One turn sends every row of this set to another row. A few are shown first. Where does it send the rows asked after them?
J_686: [-10.9   5.0 -11.6   1.0  -0.3   4.9   6.6  18.0 -12.7   0.5   7.4  12.0
  -9.0 -15.5   0.7   6.9   8.4   4.5 -11.8  -9.6   0.0   1.4  -6.8  -3.9
  14.4  17.6   3.5 -11.3   0.5   3.3  15.9  10.4  11.3  14.6 -14.7]
J_200: [ -8.6   6.4   8.3  29.1   4.8  -4.8  18.9  15.9  -2.0  -1.5  17.3  19.3
   6.2   1.8   7.8  -3.0   1.2  16.3 -10.3   9.7  -5.2 -32.1  -7.7  -7.2
  -3.2   1.5  10.1   7.7 -25.6  11.3   2.4  -7.2 -18.0   6.5 -21.0]
J_431: [ -0.6  17.8   7.3  15.8  -6.3  -3.9  -0.6   6.3  -5.2   2.2  -0.7   8.6
   9.8  -0.8  -4.1 -14.0  -1.1 -11.5 -13.5   4.1 -28.4  -7.8   5.9   1.8
   5.6   5.9   4.0   8.2 -39.2  -2.4  -3.5  -0.8  -9.2 -19.4   7.6]
J_318: [  6.5   0.2  -1.4   1.4 -22.2   8.8  -0.9 -13.8  -8.0  -6.1   0.6  18.0
   4.3  10.3  13.7  -4.6  10.2  -1.5  -6.8   2.2 -24.5  -8.6 -12.8 -19.1
 -19.7  10.8  11.6  16.3 -19.8  -4.4   1.3   5.2  -1.4   1.5 -12.7]
J_808: [-17.8   4.1   4.4  13.3 -10.9   4.8  13.2  13.7  -5.0  -1.7  11.0   8.1
 -15.7  -4.7  -3.5  18.1   1.5   3.9 -11.6  -6.6  -9.2   3.5  -5.3  -6.5
  11.1  21.9  -4.5  -6.2   3.4  -0.7  -0.8  21.8  17.3   8.6 -24.4]
J_441: [  0.8  -2.5  13.0  20.2  -1.4 -10.4   9.3  -1.1  -6.3   4.3   8.7  16.1
 -16.0  17.5  -3.8   4.6  -2.4  -5.3  -1.5  19.8  -2.7  -8.2  -3.6 -14.2
  -6.0  -6.1  -9.2   3.6  -5.3   5.3 -10.2  12.2 -18.5   1.2  19.8]
J_739: [-11.8  -7.1  -4.2  11.9  -0.9  -1.2  15.4  22.8  -1.4   2.1  12.8  15.3
 -11.5  -6.9   0.1   6.2   0.2   6.0  -2.2 -12.7  -0.6   6.8  -7.8   1.5
   8.8  18.9 -10.5 -15.3   3.7  -2.8   2.0  17.9  17.8   5.0 -18.4]
J_162: [ -9.1   8.1   6.3  18.3  -2.5   2.4   9.0   9.2  -2.5  -0.6   6.1   4.1
   9.3   7.6  -2.5 -18.6  -1.4  -4.9  -6.4   1.2 -26.3  -7.9   6.2   3.6
   2.2   1.8  -5.9   8.2 -36.4  -4.1 -11.1   3.1 -14.6 -17.3   3.7]
J_301: [ 11.3  -1.1   4.2  -0.6 -14.8   3.6  -4.2   4.7  -8.7  -4.1   1.5  24.9
  -5.8  31.1  25.2 -14.1  -6.6   5.6   3.4   4.7  -3.0  -6.4  -4.2  -3.2
  -1.5   6.4   1.0   6.8 -26.3  -4.3   0.7  10.1  -0.6  -3.0  -6.0]
J_195: [ 12.5  -6.4  12.6  29.6  -5.2 -18.0   8.1  -1.2  -3.0  -4.4   7.5  15.6
  -6.1   9.0  -8.3   5.3   5.3  -3.5   0.8  14.4  -3.9  -3.8 -14.2 -14.9
 -17.2   3.2  -7.4   6.2  -8.3  -2.5  -3.5   8.7 -13.3   8.0  20.1]
J_556: [  7.1  -2.4  -2.1  19.3  -1.4 -18.1   7.6   4.1  -9.8  -0.5   7.1  18.9
  -8.5   9.4   0.2  -3.9   7.7  -4.2  -0.6  13.8   2.6 -10.1  -9.5 -11.3
  -4.7  -1.5  -5.3   4.9  -9.3  -0.4   5.0   3.2 -22.3  12.7  24.8]
J_252: [  0.7  10.4   9.5  26.1  -4.7 -10.2   0.8   2.6   0.3  -3.5   5.2   8.7
  13.7  -4.1   1.6 -16.4  -0.3 -10.2 -21.1   5.4 -17.9  -4.3  -3.0  11.3
  -3.6   5.3   9.1   5.5 -37.4  -2.0  -4.0  -1.4  -4.4 -13.0   6.2]
J_78: [ -2.2   4.7   9.7  25.8  -6.2  -4.0   7.0   7.7   4.3  -9.4   6.7   5.6
  13.0   4.0   0.0 -21.8   2.6  -2.9  -9.7  -0.6 -16.7  -3.1  -5.3  12.2
  -8.0   2.0   1.1   3.2 -39.0  -3.2 -12.9   5.6 -14.0  -8.5   4.8]
J_841: [  1.0   4.6  16.2  25.8  -7.0  -8.9   9.5  -1.9  -1.3   4.3  -0.7  12.2
 -12.6  10.3  -8.0  11.5   1.3  -3.8  -5.5  15.9 -12.1 -15.4  -6.6 -26.7
  -7.3  13.3 -10.5  20.2 -10.8  -0.5  -1.7  12.8 -16.8   3.2  14.6]
J_885: [-14.1   1.6   9.0  13.5  -7.8  11.2  11.6  18.0  -4.3  -4.7  11.4   3.6
 -14.4  -4.0  -1.5  15.8  -1.8  12.0  -7.3  -6.5  -3.2   4.7  -7.2  -4.9
   7.2  22.5  -6.8  -7.2  -1.0   0.8  -0.7  21.8  15.5  12.2 -23.5]
J_564: [-14.3   6.5  -0.6   3.4   0.4   7.4   7.9  11.5  -4.4   6.9   5.3  10.7
 -10.8 -19.9  -1.7  15.2   3.0   1.5 -19.3  -5.4  -5.0  -1.9  -7.6  -9.3
   8.8  21.0   6.4  -5.5   2.6   6.6   6.3  17.4  17.7   6.2 -20.2]
J_806: [-12.4   5.4  -0.8   3.2  -8.8   2.4   6.6  16.7  -5.4  -0.6   8.7  14.2
 -18.9  -5.5  -5.0   9.4   5.2  -1.1  -6.3  -7.8  -2.0   6.9  -8.5   4.1
  12.0   7.0   0.4 -20.0   5.9   7.6  -5.2  25.1  13.7   8.8 -15.2]
J_285: [  1.1  -7.4   8.0  26.1   1.0 -13.0  15.4   8.4  -1.6   5.6   6.0  16.8
  -9.9  16.0  -0.9  -1.3  -2.3   2.4   4.3  11.8  -1.6 -13.2  -6.2 -17.9
  -6.0   9.6 -19.5  15.2 -11.0  -4.2   1.1   8.6 -18.5   2.4  19.1]
J_473: [  7.6  -5.7  -5.9  -1.9  -6.0   0.6   1.0   2.6  -9.1   6.6   0.8  27.1
   1.9  14.5  26.4 -13.7  -6.5   1.8  -3.7   3.1 -11.3 -11.5  -2.6 -15.2
  -5.0  14.9   2.3  15.1 -23.6  -7.2  11.3  -1.6   5.1 -10.2  -6.2]
J_825: [  6.0  -5.3   1.3  22.8   2.7 -18.4  10.6   1.1   0.3   9.2   0.4  21.5
  -2.5  -2.8  -5.4   1.3   7.1  -6.0  -6.0   9.6  -6.0 -15.7 -12.9 -23.3
 -12.7  11.1  -5.1  15.8  -9.1  -1.1   8.2   3.3 -14.5   2.0  21.0]
J_699: [ 13.9  -5.8   6.7   2.2 -17.0   8.5   2.8  -2.5  -2.9  -1.2  -1.5  19.9
   2.2  17.9   9.0  -2.4   1.8   4.2  12.7  -3.2 -24.5  -3.9 -10.4 -16.8
 -20.5  12.3  -2.6  10.6 -21.7  -7.2  -5.9  10.3   3.7  -9.6 -11.8]
J_364: [ -0.7  -0.4   6.7  -5.0 -10.7  12.0   0.8  -7.2   3.6   8.8  -1.8  25.6
  -5.4  17.0  17.4 -11.7  -6.3  -1.2 -11.6   7.2 -11.2 -13.5  -8.0 -12.7
 -10.9   1.6  10.8  13.5 -17.7   6.4 -13.1  15.8   0.7 -12.3  -9.1]
J_159: [ -5.2   9.9  12.0  25.3  -6.1  -1.9   5.6   8.8   8.1  -2.0  -0.2   6.3
  11.7   1.6   2.1 -18.6  -3.4  -4.7 -16.8   0.2 -19.0  -9.6  -2.9   5.1
  -1.6  13.8   1.6  15.5 -42.5  -2.7  -6.8   5.2 -10.7 -14.3   3.5]
J_871: [ 16.7  12.8  18.6  25.3   2.0 -11.7   4.8  21.2   4.7   0.5   1.2  28.4
   2.0   0.9 -11.0   5.4  -0.4   8.9   5.3   5.0  -9.6 -24.2 -13.2  -4.2
  -3.8   0.2  11.6  -4.8 -29.0  17.2  -3.6   4.6  -8.4  -5.0 -14.3]
J_888: [ -1.4  -6.4   8.4   4.9 -17.9  10.3   4.1 -13.2  -7.2  -6.2  12.9  16.9
  -0.1  21.0  21.6  -7.9  -1.1  -0.1 -10.4  11.2 -13.7  -3.7  -8.6  -8.5
 -20.2  -0.8  11.0   8.8 -13.9  -0.5 -13.7   6.8   2.4  -0.4 -12.4]
J_399: [ 12.9   2.9  -2.8  -8.5 -12.0   2.6  -8.9  -4.7  -4.0  -0.5  -4.5  30.8
  -3.0  14.7  18.1 -15.3   2.0  -4.2  -7.6   6.1  -3.8  -7.6 -12.9  -3.5
  -9.4  -1.5  18.2   1.8 -20.2   6.3  -3.4  12.7  -0.6  -3.0  -1.2]
J_100: [ -3.6   1.5  -4.2   8.7  -7.2   3.0   6.6  15.1  -6.5  -8.0   8.9   9.9
  -5.6 -18.4  -5.4  11.5  13.4   5.3  -7.9 -11.7  -2.1   8.9 -16.0  -0.8
   1.3  18.7   6.8 -15.2   1.0   2.4   8.8  15.8  15.2  18.0 -17.9]
J_775: [ -9.5   0.1  -2.8   2.9   1.7  10.3  12.3  22.3   1.7   7.9  -0.2  11.4
  -8.3 -16.1  -6.9   9.0   4.8   6.3  -3.5 -16.8  -7.4  -1.9 -10.0 -11.0
   8.0  24.9  -5.5  -4.4  -1.7   2.3   6.5  20.8  14.6   4.6 -20.4]
J_231: [  8.0  11.6   4.7  12.6   2.8  -1.9  11.9  15.7  -3.1  -0.1   6.1  23.3
   4.6  -2.1 -15.2   1.2  12.2   7.1  11.3   2.5 -21.1 -26.7  -9.9  -8.8
  -4.9 -10.6  10.8  -6.4 -23.0  16.1  -6.7   0.7 -20.7  -1.4 -13.4]
J_794: [ -6.8   2.4   2.6   4.0  -2.7   4.5   5.6  15.9  -9.1  -2.7  11.6  11.7
 -12.8 -11.1  -4.0  12.8   3.7   1.8  -7.2  -4.4   2.6  10.7  -9.1   4.4
   7.6   8.0   6.7 -22.6   4.0   9.9  -4.1  20.8  17.2  10.5 -16.1]
J_768: [ 13.7  21.3  15.6  27.2  -5.3 -13.0   2.9  18.4 -10.7  -7.5   6.3  21.3
   1.1   4.2  -3.3  10.5   2.9  10.8   0.3  10.1 -14.1 -24.4  -5.5  -9.4
   5.3   6.7  12.7   1.0 -31.6   8.8   9.4  -6.2 -11.4   3.4 -18.3]
J_189: [  1.0   3.2   5.1  18.3  -3.5 -14.8   5.5  -9.1  -9.7   3.2   6.4  16.6
  -8.5   2.8  -2.4   6.7   6.5 -10.1 -14.4  20.8  -6.4 -12.2  -7.4 -20.8
  -7.0  -0.8   4.0  11.4  -4.0   3.4   1.8   2.8 -14.9   8.0  20.2]
J_122: [ -6.2   6.4  -1.6  16.7  -3.6  -1.8   6.5   4.2   1.1  -0.6   3.2   7.5
  15.3  -4.5  -2.6 -24.0   6.0  -9.3 -13.4  -2.3 -23.9  -8.9  -3.1   7.0
  -3.6   2.7   4.6   7.9 -36.1  -2.4  -5.9   0.1 -16.6 -11.9   6.6]
J_762: [  1.4  11.2  17.5  24.9  -7.2  -6.1   1.1   6.3  -1.7  -2.6   4.8   6.2
   7.5   6.9  -1.7 -11.9  -8.6  -8.4 -10.3   6.2 -20.9  -1.2   4.0   9.7
  -0.2   3.6   0.9   2.7 -39.2  -2.9 -11.8   2.9  -3.7 -20.2   5.1]
J_331: [ -1.3  10.9   4.0  18.3  -6.3  -4.3   1.9   4.8 -11.9  -7.0  10.4   4.7
  11.8   3.4  -2.4 -16.2   2.9 -11.3  -7.4   5.5 -23.1   0.6   6.2   9.3
   0.6  -3.7   3.7  -1.1 -35.8  -4.0  -7.3  -3.6 -11.6 -12.6   7.5]
J_176: [-18.9   6.5  -4.5   4.6  -5.0   3.3   9.5   9.7  -3.4   6.1   8.3  13.9
 -13.8 -16.1  -3.7  12.2   6.5  -4.5 -18.2  -6.3  -7.3  -0.6  -6.1  -6.1
  12.1  15.1   4.4 -10.2   8.3   5.9   0.6  18.4  17.5   4.9 -18.8]
J_59: [  1.1   4.5   1.3  12.1   1.5  -8.8   5.7   2.6  -4.6  10.7  -5.2  20.1
 -14.2   8.4  -4.7   0.4   4.8  -6.2  -3.9  13.2  -6.5 -20.5  -5.1 -22.1
   1.7   3.0  -7.7  14.6 -10.7   5.2   2.6  12.6 -24.3   2.9  22.8]
J_348: [ 15.9 -15.4  -3.3   1.8  -6.8  -2.3   1.9  -1.9  -8.4   1.3   7.8  27.0
   8.0  11.5  15.0 -10.9  -0.5  -1.3   6.6   0.7 -14.9   1.1  -9.6  -8.0
 -20.1   3.9   4.9   1.2 -16.2  -7.9   0.0  -1.6   9.7 -11.0  -4.2]
J_517: [  0.2   6.4   9.0  17.1  11.5  -4.1  17.0  15.0  -7.1  11.2  15.9  23.7
   5.7  -2.5  -7.4   7.1  -1.9   6.2   5.6  11.2 -22.2 -26.7   0.6 -12.4
  -1.9  -9.2   8.8  -3.0 -16.0  15.2  -7.0  -9.0  -9.5 -12.8 -16.6]
J_553: [  1.7  10.7  13.1  27.8   3.2 -11.3  12.2  13.6 -17.9  -0.4  22.2  18.8
   3.4   5.6   2.2  10.0  -2.9  10.2  -1.0  17.6 -17.5 -23.6   2.7 -10.8
   3.0  -0.7  10.3  -0.6 -22.4   7.0   3.2 -15.5  -6.8  -1.8 -20.1]
J_650: [-15.4   8.0  -4.7   2.1  -7.9   5.2   9.5  22.8  -4.1   2.3   1.7  14.1
 -20.5  -3.5  -1.1   7.0   4.5   3.2  -5.1 -12.9  -2.7  -0.6  -5.8  -2.4
  20.9  19.8  -7.4  -9.7  -0.9   4.0   5.3  25.2   8.0   9.9 -17.8]
J_955: [  0.4  12.6   7.2  23.0  -5.3  -1.2  12.5  17.0  -7.8 -12.1  11.8  16.2
   2.8   6.6  -2.4  -0.5  12.8  15.1   4.5   4.6 -12.3 -28.3  -9.2  -6.9
  -1.2  -2.6   8.1   1.3 -28.1  11.5  -1.1   0.7 -27.3  13.1 -18.4]
J_791: [ -9.4   0.4  -4.3   8.3  -4.4   0.1  11.0  19.9   2.6   4.2   0.0  16.1
 -10.3 -16.5  -7.3  10.8   7.7   3.2  -3.7 -17.5 -10.1   1.8 -13.0  -8.2
   7.1  25.8  -5.4  -8.3   0.0  -0.1   6.1  21.9  17.0   3.2 -18.3]
J_856: [-10.4  -7.8   0.0   8.3   1.4   6.8  13.6  24.6  -6.7  -0.9  14.9   8.5
  -9.0  -5.7  -0.6   6.7  -0.3   9.7   0.6  -9.4   1.2   8.6  -4.8   2.7
   8.0  14.3  -7.1 -17.1   2.6   0.6   1.5  16.7  15.5   9.0 -18.7]
J_321: [-14.3   0.3 -12.9   6.6  -2.3  -2.9   9.3  20.9 -10.5  -0.6  10.4  15.3
 -11.8 -11.4   4.3   1.7   8.7   1.2 -12.4 -11.9   1.8   1.6  -9.2   0.4
  15.2  17.8  -0.6 -13.4   1.7  -0.6  12.3  14.8  12.8  12.3 -14.7]
J_389: [-11.3   9.3   3.1   0.5  -4.0  13.6   6.9  22.3  -5.9   2.6   1.4   8.5
 -19.2  -3.3  -4.3  12.2  -0.5   8.4  -1.6  -8.9  -2.8   0.7  -1.4  -6.2
  18.4  18.7  -5.9  -9.5  -3.5   4.6   3.2  24.7  10.9   8.3 -20.7]
J_135: [  3.7   1.0  14.7  27.8  12.0 -11.1  14.5  17.3   6.1   6.9  12.6  28.3
   7.8  -3.8  -0.9  -2.2  -4.3  10.2  -6.1   7.5  -3.7 -28.5 -14.1  -3.1
  -9.4  -3.6  14.7  -2.3 -20.1  17.2  -5.9  -2.0  -6.9  -6.8 -16.1]
J_123: [ -7.3   4.0  -2.9  13.2 -13.3  -2.8   8.3  13.3  -5.6  -8.1   8.7  10.8
  -9.8 -13.5  -5.9  14.1  12.4   1.0  -7.8 -11.5  -7.6   9.1 -13.2  -1.8
   4.7  21.2   1.5 -14.2   3.1  -1.8   5.5  18.2  16.5  14.5 -20.1]

J_888 -> J_318
J_389 -> J_794
Now these:
J_231 -> J_517
J_123 -> J_791
J_195 -> J_825
J_162 -> J_331

One turn sends every row of this set to another row. A few are shown first. Where does it send the rows asked after them?
J_447: [  4.3  13.0  -9.0 -10.7 -11.8  -6.7  -1.6 -15.7   7.9   4.8  -7.0 -10.4]
J_760: [-9.3  4.7 -6.2 27.0 -7.3 -3.4  6.3  4.8 -2.9  3.4  6.3 -2.4]
J_862: [-10.5  -0.7  14.4  16.4  -2.3   0.1   1.9  -4.1  -8.2   6.1  -4.2  -5.6]
J_512: [ -5.6   1.0   1.4  -2.5 -17.5  -2.1  16.5  -0.2  -9.3   3.3  27.2 -14.5]
J_567: [  4.8  15.1 -18.8  -4.2 -13.0  -8.2   0.4 -12.1   9.8   3.4  -3.2  -8.6]
J_693: [ -3.9  -3.0  -9.7  -5.2  16.0  -7.3  10.6  -1.4   6.9 -10.4  10.6  -9.0]
J_360: [ -9.6   1.5 -12.3  12.6 -20.6  -6.1   3.0  -5.6  -8.2  11.5  20.2  -3.5]
J_670: [  0.2   5.5   4.1  -6.0   0.9  -8.4   8.3   8.9 -26.6   9.8 -11.7   5.9]
J_648: [ -4.4  -5.4  -2.2 -12.3  14.9  -5.3   8.8  -6.3   4.4  -8.4   8.6 -10.8]
J_910: [ -9.7  -3.8   8.3   0.7 -15.6  -2.8  -1.6 -13.4 -14.2  14.2   9.8  -6.8]
J_592: [  4.7  16.9 -14.8   2.0  -7.4  -7.5   1.8  -7.3  12.7   0.4 -10.0  -7.4]
J_894: [ -3.5  -3.9 -14.9  -9.0   9.6  -7.4  10.1  -3.2   6.4  -8.4  18.0  -8.6]
J_49: [ -0.6  14.1 -20.1   3.0 -15.1  11.3  13.2   8.0   3.2  -7.5  10.4   3.5]
J_717: [  5.5   1.3 -10.3 -17.2  -4.6  -7.9   3.2   7.7 -24.7  10.4  -6.3   8.8]
J_737: [  5.2   3.0  -5.8  -9.3   2.0  -6.7   4.1  12.7 -21.7   5.9 -14.4   8.9]
J_138: [ -5.5  -1.0  18.1  -3.4  -8.6   1.4  14.6  -2.0 -10.8   1.2  15.2 -16.1]
J_377: [ -5.4   3.4  14.4  11.4  -1.2   1.9  19.0   7.8  -5.3  -4.0   9.6 -13.9]
J_724: [  5.3   6.4 -16.2  -2.6  -0.1  -8.5   7.8  17.8 -18.7   4.1  -9.6  10.6]
J_308: [  1.0   8.8 -19.4  -1.2  -9.0 -13.9  11.9  12.3 -23.1  11.0   5.0   9.1]
J_834: [  4.7  14.3  -4.9  -4.3  -5.4  -5.0  -1.3 -11.6  10.2   1.1 -14.3  -9.5]
J_824: [ -4.1  -5.8  -8.4 -16.4   9.5  -7.3   8.4  -8.0   3.8  -5.6  15.5 -10.7]
J_679: [ -1.8  13.0   1.2   4.6  -1.6  16.7  11.6   8.2   2.1 -11.0  -8.5   1.2]
J_538: [ -1.1   7.3 -10.8 -18.4 -23.5  11.8   7.1  -6.4  -5.7   1.0  14.8  -0.5]
J_466: [  6.1   4.6 -21.7  -9.8  -6.8 -10.1   5.4  13.4 -20.8   7.8  -1.1  10.9]
J_933: [ -1.6   6.1  10.7 -16.5  -9.7  16.9   5.4  -6.7  -6.6  -3.0  -4.2  -2.8]
J_635: [  0.6   9.2  -9.7   6.0   1.8 -10.5  12.2  17.4 -21.3   6.3  -7.4   8.1]
J_436: [  0.2   4.4  -6.0 -14.2  -9.5 -11.4   6.4   4.1 -29.4  15.5   2.8   6.1]
J_751: [ -5.1   5.7  -1.6  12.7  -9.9  -2.2  21.5   9.4  -2.9  -3.2  22.4 -12.6]

J_648 -> J_693
J_360 -> J_910
J_933 -> J_679
Now these:
J_567 -> J_447
J_717 -> J_737
J_436 -> J_670
J_138 -> J_377

